rotation ticks, each row followed by its count of ticks:
The counts run from 0 to 453.
[ 22  15  -8   1  -9 -10 -12   8  16  15 -12   3  15 -24  -6 -25  -2   9
  16  23   8 -14  10   9  -3   9 -13  -2  12   5 -10  -2  15 -11 -13   6
   6] | 130
[ -6 -33  25  -3   6 -16 -16 -18   6   4  -8  12  -9  -9  -6  10   7 -20
   6 -22   4  -4  20  -1  14  -5   0   9   7   4  18 -11  17  -4  -1   1
  -2] | 236
[  6  16  -2 -15 -22  -7  -7 -12  16  -6  -7  -8   7 -19   1 -12  19  10
  -4  16  12 -13   9   6  -9   2 -10 -23  -7 -13  -2 -13 -10  21   5   4
 -19] | 329
[-12   3 -13  -7  -3  -6  -4 -21   7  19  -1 -12   6   5   5  -7  10  21
 -20  23   5   6  -8  -1 -31 -19 -10  -8 -10   4 -20   2  -9   5   9  12
  -5] | 214
[  9  20  13   3 -30  -9  -2  16  16  11 -15  -9  12 -22  -6 -15  -1  -3
   2  22   2 -12  -4   2  16  14  -3  -4   1 -10  13  -2   3  -2   0 -13
  -8] | 190
[-10 -21   6  -4   3   2  -7 -23   6  31 -10   1   5   4  21  -1 -11   6
 -14  21   5   2 -14  -5 -21 -24  -4   2  -6   2 -11  -1  18  -8 -14   2
   4] | 356
[ -7 -20 -10   7  31  -3   3 -18  -4   5 -11   8  -4   5   0  15   8  18
  -2  -2   6  12   4  -1  -7 -27   8  12 -15  21 -14   7 -12   4  -4  11
  12] | 406
[-11   9 -24   8   9   1  22   8 -21  -3   6 -13   2  21  -6   3   4   5
  -8  -8 -15  20 -13 -18   4   1  -3   8 -10   3 -17  12 -21   1   3   9
  14] | 399
[-23 -20  21   8  12 -13  13  -7 -11   1  -9   2 -11   9  -7   9  13  -6
  -4 -28  -2   7   2  -7  26  -7   2  21  -8   4  16  -1 -16   4   9  -2
  -6] | 288
[ 18  -8 -30   4   5   4  -4   9   5 -24  -7  -7 -17  24 -13  12  16  -5
  -4  -9 -11  19   5  -1   1  -3  24 -13  -5  16  -6   6 -21   8  -3   1
 -11] | 204
[ 15  29  -4  -7  -7   7   4  19  -3 -10   8  -2  -8 -26 -20  -2   7   6
  20  14   1 -14   6   3  15  12  -6  -4  -5  -9   4   0  -6  17   5  -2
  -7] | 137
[ 19   0 -18 -10  -8   4 -31  -3   7   3  15 -11   2   2  -1  -5  -9 -13
 -16  19   0   7   2  -9 -20   5  -5 -22   8   5 -16 -10  12 -15  -3  15
   6] | 69
[-24   5  14  -5  10  10  32  -3 -23   2  -4   8   5 -11   6  19  -4  13
   0  -1  -3 -10 -10  -3  20 -15 -16  16 -15  -3  -1  -5  -6  12  -2   1
   7] | 226
[-14 -33   2 -11  10   7 -16 -30  -4  13  16  -1  -7  11   6  17  -8  -9
 -12   4   5   1  -5  -7 -24 -27   3  -6  -5   5  -6  -5  10  -2  -6   3
  -4] | 353
[ 10  14  -6  13  -8   6   9  21  -4  22  -5  -1  10   2  -7  -4 -27  -5
   2  24  -9   2 -22 -11   4   4  -3  13  -1   1  -5  15  15 -22 -12  -5
  15] | 308
[ 10  32 -16   3  10   5  10  20 -15  -4  19  -8  -6 -13 -31  -2   5  19
  13   9  -4   3  -5  -6  -2   1  -1  10 -10  10 -15  15 -14  -2   7   8
  12] | 453
[  3   0   8  -2 -29  -3 -11  13  11  17   3 -11   9   4   0 -15 -16 -24
  -3  11  -8  -3 -12  -9   3  16  -8  -5   9 -19  11  -6  18 -12   2 -16
  -8] | 246
[  6 -15   2  13  10   8   8  12 -10   5   0   5 -16  13 -16  22 -18 -12
   0   0 -15   9 -16   0  12 -15  23  19   0  11   4  16   6 -14 -16  -7
   9] | 114
[ 26  -5  10   3   0 -16 -22   6  14 -16 -10   8  -8 -16 -21  10  15 -17
  -2  -4  10   3  27   2  16   3  10  -6   7  11  14 -17  -5   2  -1   2
  -3] | 378
[-19 -26  -7   5  18  -8   8 -13  -4   5  -7  -1  -5  29   1  11   8  -1
   0 -25  -8  20  -3 -11   5 -12  16  17  -6  12  -5   9  -8  -9  -2   7
   3] | 347
[ -1  -1 -21  -4   0 -11 -18 -16  -1   2   6 -15   4  13  -1  -2  17   1
 -26   6   4  20   3 -16 -22 -10  -5  -5  -5   8 -25  -2 -14  -4   9  19
   6] | 210
[  7   6 -26 -17  -4  -1  -7 -15   9  -5  -2  -1  12  -8  13 -12  10  13
   5   8  11   3   7   0 -24   2 -15 -20  -7  -1 -28 -13  -6  12  -5  21
   0] | 270
[-11   1  16 -14 -11  12  18   7  -7   4   1   8   5 -11   0   4 -16 -15
  23  -7  -9 -14  -6  -4  21  14  -9   9   4 -21  12  -7  17   2 -10 -16
  -4] | 424
[ -4  17  -8  -6 -26 -19  10   3  17   7 -19 -13  10  -7   0 -26  17  16
   4   8   3  -2   5   2   2   9 -10  -7 -11 -16  -1  -5 -14  13  10  -1
 -15] | 332
[ 15  33   0   1 -11 -12  -5  20   5   2   5  -4   3 -30 -17 -20   8   8
  13  14   6 -11   8  -3   4  12 -17  10   2  -6   0   0  -5  -5  12   4
   7] | 134
[ 16 -18   6   0  -7  13  -9   6  -1 -14  -8   7  -7   8  -5  26 -10 -27
  -5  -5  -9   6   2   0  28   6  12  -6   6   1  20 -13   2   2 -17 -10
 -10] | 432
[  7  15 -14 -15 -21  -1 -14   3   9   1  20 -19 -13   1 -17 -16  10   0
   5  11  -5   2   2  -5 -14  10  -1 -17   1 -15  -4   5  -2   5  22  -9
 -17] | 389
[-15 -15  11 -14  13  -8  -9 -31  -1  20   3   7  -8 -11   5  -6   1   7
  23  -5  11  -6  14  -2 -21  -9 -15   9  -1  -3 -14  -3  19   2   0  11
   4] | 413
[ 15  25  -7 -15 -20   5  -5   5   6   2   6  -7  14 -25   2 -17  -7  -4
   9  16   8 -16   3  -6  -3  19 -25 -13   6 -10  -9 -13  14  -1  -6   7
   7] | 132
[ 11 -23  16   4  20   2 -10 -11   0   2 -14  19  -6 -15   0  19  -9 -10
   7  -2  10 -10  14   5  12 -18   9  14   1  19   6 -11   9  -5 -20   8
  10] | 177
[ -4  15 -26  -6  -7  14  19  12 -10  -9   4 -19   2  22  -3   3  -2   7
   1   8 -19  17 -23 -11   0  11   2  -9 -16 -12 -13  11 -19  10   2  -3
  -7] | 396
